128 stands for zero in the data rows.
Each row of this table is followed by its label. One hidden rule gives the labels. It looks at one to three of the table's principal directions, none of them among the few with the most spread.
array([144, 198, 134, 118, 150, 121, 135, 113, 123, 161, 119,  90, 147,
       114, 108, 158, 118, 152,  92, 148,  97, 105, 133, 104, 100,  88,
       149, 129,  93, 147, 106, 115, 141, 143, 116, 150, 146]) Z
array([134, 171, 156, 114, 129, 142, 140, 138, 128, 153, 139, 117, 153,
        96, 137, 161, 131, 140, 119, 130, 115, 119, 135, 111, 100,  72,
       133, 139, 104, 138, 105, 107, 127, 125, 114, 145, 140]) Z
array([159,  85,  82, 185, 132, 141, 118, 166, 185,  45, 189, 122,  89,
       126, 104, 182, 214,  80, 120,  99, 134, 129, 116, 125, 108, 142,
       117,  80, 170, 141, 122, 174, 137,  62,  92, 149, 123]) I
array([146, 195, 181,  57, 125, 140, 147,  87,  90, 212,  78,  94, 160,
       116, 133, 127,  53, 182,  99, 158,  78, 101, 130, 114, 126,  85,
       127, 169,  84, 156, 129, 101, 133, 184, 119, 142, 153]) Z
array([105, 101, 186,  89, 117, 176,  91,  89, 127, 173, 101, 202, 127,
        84, 222,  37,  77, 142, 157, 126,  99, 145, 123, 147, 142, 143,
        70, 203, 128, 157, 128,  80, 115, 150, 133, 134,  99]) I
array([143, 145, 128, 122, 154, 135, 122, 117, 112, 142, 125, 126, 135,
       127, 114, 108, 120, 158, 113, 100, 117, 118, 123, 125, 150, 116,
       131, 130, 105, 129, 119, 129, 121, 128, 110, 125, 113]) Z
array([117, 133, 139, 128, 137, 139, 109, 104, 129, 141, 125, 123, 113,
       119, 164,  98, 116, 134, 116, 117, 111, 131, 133, 128, 132, 124,
       123, 144, 117, 148, 111, 106, 138, 127, 131, 110, 114]) A
array([114,  97, 102, 130, 123,  92, 125, 157, 125,  67, 143, 166, 142,
       161, 120, 113, 152,  99, 172,  91, 185, 148, 124, 161, 148, 170,
       133,  95, 142,  82, 137, 147, 138,  96, 152,  94,  94]) A
array([153,  66, 126, 158, 114, 175, 104, 148, 190,  99, 166, 166, 121,
        95, 155, 135, 184,  83, 152,  77, 118, 125, 109, 137, 125, 137,
        94, 142, 164, 156, 114, 136, 128,  83,  93, 127, 110]) I
array([187, 113, 137, 135, 121, 174, 116, 129, 160, 162, 140, 109, 145,
       105, 126, 146, 151, 133, 119,  82,  91,  98, 110, 120, 133, 113,
       118, 157, 132, 167, 120, 131, 129, 135,  92, 131, 136]) P
array([110, 200,  91, 134, 172,  53, 146, 108,  75, 112, 107,  89, 120,
       173,  62, 123, 104, 167,  93, 171, 152, 132, 152, 115, 128, 126,
       183,  75,  96,  87, 130, 142, 129, 144, 160, 127, 126]) I
array([137,  71,  95, 143, 115, 129, 115, 149, 150,  80, 147, 156, 151,
       163, 129, 127, 160,  96, 165,  70, 159, 127, 102, 165, 154, 176,
       128, 102, 148, 113, 134, 154, 145,  91, 121,  85, 104]) Z
array([ 53, 142, 158, 103, 137, 132, 110,  74,  81, 182,  77, 150,  95,
       121, 205,  50,  52, 152, 119, 171, 108, 156, 142, 126, 138, 146,
       114, 169, 101, 130, 120,  76, 125, 167, 168, 118, 117]) A
array([145,  71,  83, 181, 114, 148, 109, 137, 182,  94, 149, 117, 121,
       148, 139, 152, 176,  83, 137,  94, 129, 122, 101, 140, 128, 181,
       137, 107, 162, 148, 134, 152, 154, 102, 111, 104, 135]) Z
array([182, 182, 149, 104, 136, 176, 127, 120, 136, 206, 123,  71, 159,
        96, 126, 186, 126, 153,  78, 107,  53,  79, 107,  97, 106,  80,
       126, 161,  87, 182,  96, 115, 151, 153,  81, 159, 162]) Z
array([140,  91, 126, 169, 132, 166, 104, 118, 173, 144, 139, 146, 110,
        93, 141, 118, 158, 106, 125, 108,  95, 114, 122, 117, 127, 122,
       110, 160, 147, 162, 103, 120, 116, 117, 105, 128, 120]) P
array([154,  34,  83, 199, 116, 162, 103, 174, 194,  65, 186, 144,  81,
       116, 127, 155, 225,  62, 142,  73, 136, 137, 109, 128, 129, 172,
       100, 113, 189, 138, 128, 167, 127,  77, 104, 136, 119]) P
array([110, 121,  88, 160, 148, 126, 128, 142, 116,  90, 155,  94,  76,
       152, 106, 164, 152, 123,  85, 136, 124, 130, 131, 116, 125, 121,
       131,  80, 126, 126, 115, 155, 130,  95, 117, 137, 135]) A
array([173,  91, 130, 164, 109, 169, 125, 142, 174, 155, 143, 119, 136,
        98, 119, 154, 167, 114, 133, 109, 108, 109, 116, 112, 122, 122,
       123, 157, 157, 156, 133, 133, 112, 140, 103, 142, 152]) I
array([135, 123, 126, 136, 107, 114, 157, 123, 121, 158,  98, 127, 159,
       142,  97, 138, 114, 133, 148, 153, 142, 120, 129, 122, 130, 134,
       159, 133, 141, 108, 150, 134, 110, 163, 144, 118, 150]) I
array([177,  54, 104, 165, 114, 158, 116, 160, 178,  89, 170, 131, 136,
       138, 101, 142, 185, 104, 148,  62, 142, 110, 107, 148, 160, 139,
       119, 117, 165, 140, 141, 164, 119,  92,  90, 101, 122]) I
array([108,  59,  62, 241, 116, 108, 140, 146, 172,  59, 151, 126,  51,
       139, 100, 154, 198,  69, 137, 178, 167, 166, 143, 104, 100, 186,
       154,  80, 209, 106, 157, 168, 102, 109, 153, 147, 149]) A
array([133, 190, 110, 130, 153, 114, 144, 134, 106, 156, 121,  94, 149,
       129,  85, 178, 128, 151,  93, 153, 111, 108, 124, 101, 104, 104,
       157, 110,  93, 122, 113, 132, 132, 145, 118, 164, 158]) I
array([117, 112, 130, 127, 121, 120, 124, 119, 112, 125, 121, 147, 124,
       140, 137,  97, 112, 139, 143, 138, 144, 140, 136, 139, 137, 141,
       126, 131, 138, 114, 141, 126, 115, 139, 151, 119, 117]) P
array([141, 103, 111, 146, 112, 117, 142, 137, 140, 118, 126, 118, 138,
       149,  97, 144, 140, 115, 141, 129, 146, 122, 125, 132, 137, 143,
       145, 116, 150, 117, 147, 148, 123, 133, 131, 111, 140]) I
array([156, 235, 170,  36, 156, 130, 144, 135,  80, 166, 125,  85, 154,
       107, 105, 173,  91, 181,  74, 134,  82, 100, 127, 110, 110,  55,
       108, 133,  55, 145, 106, 119, 149, 139,  93, 184, 143]) A
array([123, 113, 142, 125, 119, 160, 113, 127, 134, 156, 129, 116, 107,
       110, 170, 125, 128, 119, 116, 116, 102, 130, 123, 121, 128, 133,
       105, 158, 127, 152, 120, 111, 137, 139, 127, 131, 136]) A
array([143,  40, 123, 156,  97, 176,  89, 131, 179, 107, 150, 155, 114,
       124, 191,  96, 156,  94, 161,  82, 128, 139, 106, 156, 145, 184,
        96, 150, 174, 159, 146, 130, 137, 113, 120, 105, 116]) P
array([131, 103, 161,  73,  95, 153, 124, 146, 137, 139, 125, 152, 186,
       133, 175, 124, 114, 109, 172,  63, 136, 120, 102, 167, 155, 136,
       107, 154, 115, 131, 126, 113, 157, 115, 116,  78, 115]) I
array([194, 152, 168,  82, 127, 154, 133, 136, 132, 161, 138, 128, 168,
        96,  96, 146, 126, 159, 120, 100,  96,  89, 123, 125, 131,  65,
       103, 160, 112, 152, 118, 130, 115, 135,  88, 154, 125]) Z
array([112, 134, 102, 150, 136, 101, 146, 126, 115, 117, 120, 109, 128,
       158,  97, 140, 128, 128, 123, 138, 148, 128, 134, 124, 134, 130,
       164,  97, 125, 104, 128, 140, 125, 124, 139, 103, 133]) I
array([128, 152, 118, 125, 132, 120, 129, 144, 136,  97, 151, 112, 123,
       128, 129, 169, 148, 114, 114, 136, 127, 128, 128, 126,  98, 117,
       128, 101, 122, 134, 115, 135, 152, 102, 122, 146, 133]) P
array([120, 166, 118, 112, 141,  87, 138, 143, 109,  99, 141, 104, 156,
       159, 101, 140, 123, 141, 127, 124, 162, 125, 137, 144, 134, 108,
       156,  91, 101, 105, 128, 131, 143, 114, 137, 103, 125]) A
array([146, 124, 127, 145, 129, 147, 134, 139, 155, 151, 133, 123, 157,
       112, 108, 157, 152, 116, 129,  98, 114, 101, 116, 119, 131, 102,
       139, 140, 121, 139, 105, 127, 125, 118,  98, 113, 136]) I
array([ 98, 136, 123, 135, 129, 101, 126, 115, 120, 123, 108, 148, 122,
       131, 150,  99, 117, 119, 148, 149, 149, 156, 136, 129, 118, 167,
       142, 127, 133, 105, 137, 116, 134, 142, 165, 126, 120]) A
array([162, 114, 141, 146, 122, 155, 129, 141, 158, 136, 149, 134, 120,
        88, 115, 147, 161, 121, 126, 123, 110, 118, 132, 109, 112,  98,
       111, 150, 149, 147, 120, 131, 106, 124, 108, 159, 133]) P
array([102, 137, 155,  85, 124, 141, 136, 143, 105, 151, 121, 148, 165,
       125, 151, 130, 106, 131, 143,  98, 131, 123, 117, 142, 146, 104,
       117, 142,  92, 115, 109, 109, 133, 117, 117, 105, 121]) A
array([117, 119, 119, 158, 119, 103, 138, 127, 125, 104, 131, 123,  76,
       125, 116, 125, 136, 123, 124, 193, 147, 157, 157, 109, 101, 141,
       131, 116, 167, 115, 154, 137, 105, 145, 165, 164, 141]) Z
array([128, 134, 117, 138, 119, 115, 142, 111, 121, 155,  98, 106, 135,
       146, 117, 136, 114, 129, 126, 146, 126, 123, 128, 118, 126, 147,
       157, 128, 131, 122, 138, 129, 132, 158, 146, 115, 146]) I
array([112, 181, 113, 104, 159,  92, 123, 113,  83, 101, 129,  90, 108,
       165, 125, 118, 101, 161,  92, 139, 135, 139, 139, 133, 131, 130,
       143,  86,  92, 118, 128, 132, 154, 122, 143, 125, 117]) I
array([ 67, 163, 164,  96, 136, 109, 125,  97,  92, 154,  95, 156, 112,
       110, 178,  74,  75, 140, 131, 172, 127, 156, 153, 125, 119, 120,
       118, 156, 105, 117, 115,  82, 125, 148, 168, 129, 111]) P
array([120, 169, 144,  98, 151, 134, 112, 102, 106, 142, 117, 126, 113,
       115, 156, 104,  98, 155, 102, 140,  99, 133, 129, 123, 120, 124,
       111, 137, 100, 146, 118, 111, 140, 135, 124, 154, 118]) A
array([139, 113, 105, 156, 128, 100, 137, 134, 127, 106, 127, 144, 126,
       141,  90, 118, 145, 127, 147, 140, 160, 140, 135, 126, 130, 155,
       146, 111, 155,  97, 152, 149, 106, 138, 149, 136, 123]) A
array([112, 164, 132,  95, 130,  98, 146, 141,  98, 141, 109, 125, 160,
       140, 112, 139, 110, 132, 136, 131, 145, 129, 127, 130, 131, 130,
       143, 123, 100,  97, 129, 123, 140, 143, 145, 124, 134]) I
array([110,  89, 124, 147, 137, 119, 122, 133, 122, 104, 130, 186,  99,
       118, 115,  81, 137, 122, 151, 132, 151, 150, 139, 131, 147, 143,
       107, 134, 153, 100, 134, 136,  89, 119, 142, 137,  98]) Z
array([136, 125, 140, 113, 113, 125, 122, 147, 153, 110, 143, 149, 153,
       115, 141, 136, 144, 103, 155, 115, 140, 128, 125, 144, 115, 128,
       115, 135, 135, 130, 125, 122, 143, 114, 130, 128, 120]) Z
array([125, 134, 106, 116, 152, 102, 117, 139, 117,  84, 144, 119, 122,
       158, 109, 116, 137, 125, 120,  89, 146, 129, 126, 148, 155, 138,
       128,  96, 110, 114, 120, 144, 150,  97, 125, 101, 100]) P
array([134, 108,  72, 159, 149, 109, 122, 156, 146,  53, 170,  91, 118,
       178,  93, 161, 181,  97, 114,  57, 154, 118, 115, 147, 156, 139,
       152,  61, 122, 117, 108, 167, 163,  60, 105,  70, 106]) I
array([109, 157, 143, 118, 124, 102, 146, 140, 109, 114, 137, 133, 125,
       119, 127, 140, 125, 133, 134, 165, 151, 146, 154, 120,  99,  98,
       134, 117, 127, 106, 126, 118, 118, 126, 155, 146, 129]) A
array([ 62, 142, 105, 162, 140, 100, 135, 123, 115, 136, 113, 122, 128,
       145, 137, 128, 120, 113, 128, 153, 150, 140, 139, 122, 123, 133,
       167, 112, 111, 102, 109, 106, 132, 129, 158,  94, 137]) A
array([140,  87, 144, 148, 108, 174, 109,  98, 155, 179, 107, 137, 118,
       103, 166,  97, 115, 128, 133, 136,  93, 122, 119, 121, 133, 148,
       111, 180, 153, 167, 140, 110, 114, 164, 123, 131, 143]) I
array([105, 143, 142, 111, 134, 110, 135, 124, 111, 116, 121, 154, 127,
       124, 134, 107, 112, 133, 140, 142, 144, 144, 140, 132, 126, 120,
       125, 125, 122, 109, 126, 119, 120, 121, 141, 129, 111]) P
array([ 73, 155, 152,  89, 142, 117, 117, 115,  86, 126, 121, 117,  77,
       126, 180,  94,  91, 135, 103, 144, 121, 158, 149, 127, 132, 123,
       103, 134,  99, 126, 113, 100, 146, 126, 155, 125, 112]) A
array([118, 217, 175,  19, 129,  99, 154, 142,  60, 178,  98, 114, 210,
       140, 121, 141,  61, 172, 132, 125, 136, 112, 126, 144, 138,  84,
       132, 140,  51, 100, 125, 100, 152, 161, 138, 123, 138]) A
array([148, 123, 157, 145, 107, 171, 123, 115, 169, 174, 124, 126, 124,
        74, 169, 139, 140, 114, 129, 141,  90, 125, 128, 103,  93, 117,
       117, 177, 148, 170, 122, 103, 124, 150, 119, 155, 150]) P
array([ 90, 155, 127, 113, 147,  92, 120, 120,  97, 102, 127, 142, 114,
       140, 143,  94, 110, 137, 128, 142, 151, 152, 146, 138, 126, 133,
       130, 110, 111, 104, 121, 116, 136, 119, 159, 122, 102]) I
array([120, 145, 138, 127, 143, 149,  99, 121, 135, 122, 151, 126,  91,
        98, 172, 123, 133, 130, 100, 141,  98, 136, 135, 119,  99, 114,
        97, 137, 120, 161, 107, 110, 140, 115, 122, 165, 122]) P
array([168, 103, 114, 138, 156, 165,  91, 139, 150,  97, 177, 122, 106,
       122, 116, 125, 165, 136,  97,  61, 100, 104, 114, 138, 154, 104,
        93, 120, 122, 163, 103, 148, 130,  81,  75, 128, 100]) P
array([117, 137, 135, 110, 131, 123, 143, 165, 120, 105, 152, 133, 123,
       117, 114, 165, 150, 111, 125, 116, 137, 130, 133, 124, 120,  94,
       112, 114, 117, 111, 106, 135, 129,  95, 119, 140, 122]) A
array([ 76, 176, 114, 109, 157,  92, 126, 103,  83, 114, 109, 120, 121,
       163, 145, 107,  89, 146, 109, 143, 138, 143, 135, 137, 130, 137,
       151,  93,  87, 108, 111, 117, 154, 116, 149, 104, 109]) P
array([ 91, 114, 110, 136, 128,  93, 135, 144, 110, 102, 125, 149, 131,
       154, 116, 111, 127, 117, 153, 135, 174, 148, 135, 142, 143, 153,
       142, 108, 132,  84, 141, 132, 121, 126, 160, 107, 120]) A
array([117, 192, 101, 155, 156,  98, 143, 108, 118, 145, 114,  70, 134,
       146,  92, 163, 118, 147,  86, 172, 117, 111, 138, 103, 103, 106,
       183,  98,  99, 131, 114, 125, 140, 143, 131, 130, 159]) I
array([133, 191, 162,  82, 131, 120, 141, 123, 103, 178, 111, 130, 178,
       108, 117, 143,  94, 160, 123, 156, 111, 105, 136, 121, 106,  74,
       130, 152,  91, 130, 111, 102, 125, 157, 131, 151, 140]) I
array([146,  64, 119, 179, 113, 181,  98, 113, 186, 129, 147, 135, 105,
       111, 159, 124, 155, 105, 126, 118,  96, 115, 115, 130, 124, 139,
       109, 149, 167, 179, 123, 129, 122, 115, 101, 122, 133]) A
array([114, 193, 147,  51, 147,  93, 130, 136,  75, 113, 125, 123, 143,
       144, 132, 120,  91, 156, 118, 127, 139, 137, 133, 145, 130, 119,
       115, 111,  79, 107, 126, 121, 158, 127, 142, 141, 111]) Z
array([137, 127,  81, 146, 129,  84, 146, 156, 116,  67, 149,  85, 111,
       180,  77, 168, 157, 118, 117, 127, 168, 136, 132, 132, 130, 152,
       158,  63, 140,  96, 150, 172, 143, 111, 143, 120, 136]) Z
array([130, 110, 128, 117, 116, 114, 157, 166, 121, 102, 138, 140, 141,
       138,  84, 154, 142, 116, 148, 122, 159, 127, 128, 135, 143, 113,
       126, 110, 138,  95, 141, 152, 110, 111, 121, 126, 131]) A
array([ 96, 107,  51, 218, 157,  92, 114, 134, 141,  51, 162, 103,  50,
       159, 105, 138, 180, 100,  99, 159, 155, 156, 144, 115, 110, 170,
       156,  60, 159, 112, 128, 159, 130,  95, 151, 135, 127]) P
Here are more rows. What is the label of each one?
array([175, 166, 133, 104, 134, 122, 148, 144, 123, 139, 134,  98, 162,
       129,  71, 171, 132, 151, 111, 122, 117,  97, 124, 120, 126,  88,
       137, 120, 110, 132, 129, 145, 127, 134, 101, 148, 145]) ~ P
array([ 95, 100,  88, 177, 145,  98, 110, 123, 131,  71, 140, 147,  85,
       151, 132,  88, 146, 113, 137, 139, 166, 163, 140, 137, 135, 178,
       140,  94, 153, 103, 141, 140, 123, 109, 157, 116, 104]) ~ I
array([ 99, 120, 147, 120, 138, 156, 119, 129, 124, 141, 130, 143,  95,
        98, 159, 117, 123, 121, 114, 127, 105, 136, 128, 118, 133, 113,
        94, 151, 117, 141, 108, 111, 120, 117, 114, 142, 124]) ~ A
array([ 80, 204, 177,  55, 135, 106, 137,  81,  57, 195,  67, 135, 157,
       131, 170,  78,  28, 184, 123, 179, 118, 138, 144, 131, 127, 110,
       135, 159,  72, 116, 128,  77, 132, 182, 166, 126, 128]) ~ P
array([160, 171, 143,  93, 141, 138, 136, 154, 129, 115, 155, 119, 140,
       103, 107, 178, 147, 135, 107, 117, 108, 113, 122, 118, 103,  83,
       107, 117, 106, 140, 110, 139, 139, 102,  91, 174, 130]) ~ Z
array([118, 123, 117, 148, 141, 143, 107, 123, 141, 121, 142, 130,  93,
       112, 148, 131, 146, 114, 107, 131, 104, 130, 128, 117, 111, 129,
       111, 130, 131, 148, 104, 124, 135, 113, 123, 146, 121]) ~ Z
array([ 99, 151, 161, 101, 124, 105, 129, 108,  96, 147, 104, 133, 117,
       122, 155,  73,  79, 155, 137, 174, 145, 156, 156, 130, 131, 129,
       125, 152, 123, 116, 153,  98, 114, 170, 171, 133, 129]) ~ A
array([143, 149, 147, 143, 129, 164, 122, 108, 142, 187, 120, 111, 124,
        86, 150, 141, 127, 141, 104, 146,  81, 114, 130,  96,  98, 101,
       127, 166, 123, 165, 110, 103, 120, 156, 117, 158, 151]) ~ P
array([ 84, 124,  72, 176, 157,  73, 143, 135,  91,  60, 139, 125,  76,
       176,  77, 125, 140, 133, 113, 166, 177, 156, 152, 123, 134, 144,
       161,  55, 139,  74, 138, 162, 105, 102, 157, 125, 116]) ~ A
array([106, 132, 124, 119, 141, 111, 128, 131, 107, 109, 130, 135, 129,
       147, 125, 107, 116, 137, 132, 118, 150, 137, 133, 142, 149, 127,
       133, 112, 113, 108, 127, 128, 126, 114, 134, 106, 112]) ~ I
array([115, 140, 113, 143, 149, 128, 117, 104, 124, 136, 120, 105, 125,
       145, 140, 113, 121, 134, 109, 101, 118, 122, 124, 128, 144, 132,
       151, 118, 105, 136, 106, 120, 146, 118, 123,  86, 115]) ~ P
array([155,  89, 144, 164, 117, 188, 122, 134, 168, 149, 149, 129,  78,
        70, 135, 149, 164, 115, 108, 141,  83, 123, 129,  93, 108, 103,
        90, 164, 166, 171, 124, 131,  94, 129,  95, 182, 149]) ~ A
array([136,  78,  89, 190, 123, 118, 137, 132, 154,  90, 134, 133,  95,
       142,  90, 132, 165, 104, 138, 141, 150, 139, 131, 119, 132, 162,
       145, 102, 178, 114, 150, 163, 104, 118, 131, 128, 131]) ~ I
array([135, 126, 156, 101, 118, 159, 128, 124, 129, 162, 118, 147, 163,
       113, 148, 123, 107, 140, 140, 112, 111, 114, 113, 136, 137, 111,
       114, 156, 115, 142, 125, 114, 124, 134, 106, 125, 131]) ~ I
array([ 94, 187, 142, 105, 157, 109, 128, 101,  88, 133, 114, 116,  95,
       121, 148, 108,  94, 155,  94, 163, 115, 146, 150, 112, 112, 108,
       129, 122,  95, 126, 110, 108, 134, 131, 144, 146, 117]) ~ P
array([105, 140, 163, 105, 126, 133, 129, 107, 115, 174,  96, 151, 136,
       105, 155,  92,  92, 137, 138, 142, 116, 132, 135, 123, 133, 117,
       119, 170, 114, 128, 120,  95, 117, 154, 141, 124, 123]) ~ I
array([141, 113, 110, 170, 138, 137, 121, 117, 160, 127, 131, 139, 122,
       113, 115, 129, 156, 113, 127, 120, 115, 119, 124, 116, 121, 132,
       137, 130, 144, 140, 113, 134, 120, 116, 114, 128, 121]) ~ A
array([116, 128, 128, 123, 126, 153, 119, 116, 129, 166, 111, 112, 151,
       137, 157, 132, 109, 129, 121, 108, 105, 112, 107, 134, 141, 136,
       135, 142, 104, 147, 116, 112, 149, 137, 114, 100, 142]) ~ A
array([125, 102,  85, 144, 120, 105, 129, 166, 151,  61, 159, 120, 134,
       166, 108, 172, 172,  82, 141, 102, 161, 127, 114, 151, 128, 156,
       137,  78, 141, 112, 128, 160, 160,  83, 125, 103, 126]) ~ P
array([142, 127, 134, 129, 121, 146, 132, 124, 129, 164, 118, 104, 128,
       121, 124, 143, 123, 135, 113, 132, 105, 115, 124, 114, 128, 120,
       128, 147, 127, 144, 131, 125, 124, 152, 120, 135, 150]) ~ A
array([ 94, 185, 170,  55, 136, 107, 149, 117,  77, 184,  81, 147, 194,
       131, 134, 106,  64, 155, 145, 117, 133, 118, 127, 139, 152,  98,
       140, 154,  65,  99, 108,  92, 135, 149, 139,  92, 117]) ~ A
array([114, 119, 136, 139, 111, 114, 143, 133, 131, 127, 121, 132, 109,
       117, 127, 128, 129, 114, 141, 169, 144, 146, 145, 117, 112, 133,
       129, 135, 153, 116, 146, 124, 112, 146, 154, 144, 143]) ~ I
array([128, 131, 120, 166, 125, 134, 130,  89, 133, 165,  99, 107,  98,
       120, 136, 121, 115, 137, 109, 180, 103, 134, 137,  98, 105, 148,
       149, 142, 148, 146, 140, 121, 116, 170, 146, 149, 153]) ~ P
array([119, 136, 138, 112, 106, 100, 161, 157, 109, 139, 115, 137, 154,
       128, 102, 149, 125, 121, 157, 154, 161, 138, 136, 123, 120, 128,
       139, 131, 134,  87, 149, 129, 114, 155, 158, 141, 148]) ~ A
array([158, 100, 100, 180, 129, 155, 119, 125, 165, 125, 147, 101, 120,
       131, 117, 154, 165, 118, 111, 105, 110, 109, 116, 119, 127, 129,
       144, 118, 146, 155, 120, 144, 128, 114, 101, 117, 139]) ~ P
array([193, 161, 129, 124, 120, 137, 145, 150, 142, 158, 143,  74, 168,
       119,  77, 199, 152, 142, 106, 120, 106,  87, 121, 108, 107,  85,
       146, 130, 119, 148, 126, 141, 134, 147, 102, 153, 166]) ~ P
array([148, 105, 133, 140, 111, 153, 121, 121, 153, 137, 129, 130, 121,
       114, 147, 130, 136, 121, 133, 133, 112, 127, 121, 124, 117, 142,
       117, 144, 152, 152, 140, 129, 126, 137, 120, 142, 138]) ~ P
array([161,  97, 166, 116,  87, 176, 114, 108, 169, 162, 121, 149, 150,
        96, 183, 120, 122, 117, 154, 119,  97, 117, 117, 137, 112, 130,
       103, 179, 155, 173, 132, 108, 133, 143, 117, 127, 131]) ~ A
array([108, 155, 150,  90, 129, 109, 133, 122,  95, 133, 112, 144, 138,
       131, 137, 101,  87, 154, 137, 162, 143, 143, 138, 138, 128, 126,
       121, 133, 114, 112, 147, 115, 122, 149, 148, 144, 128]) ~ P
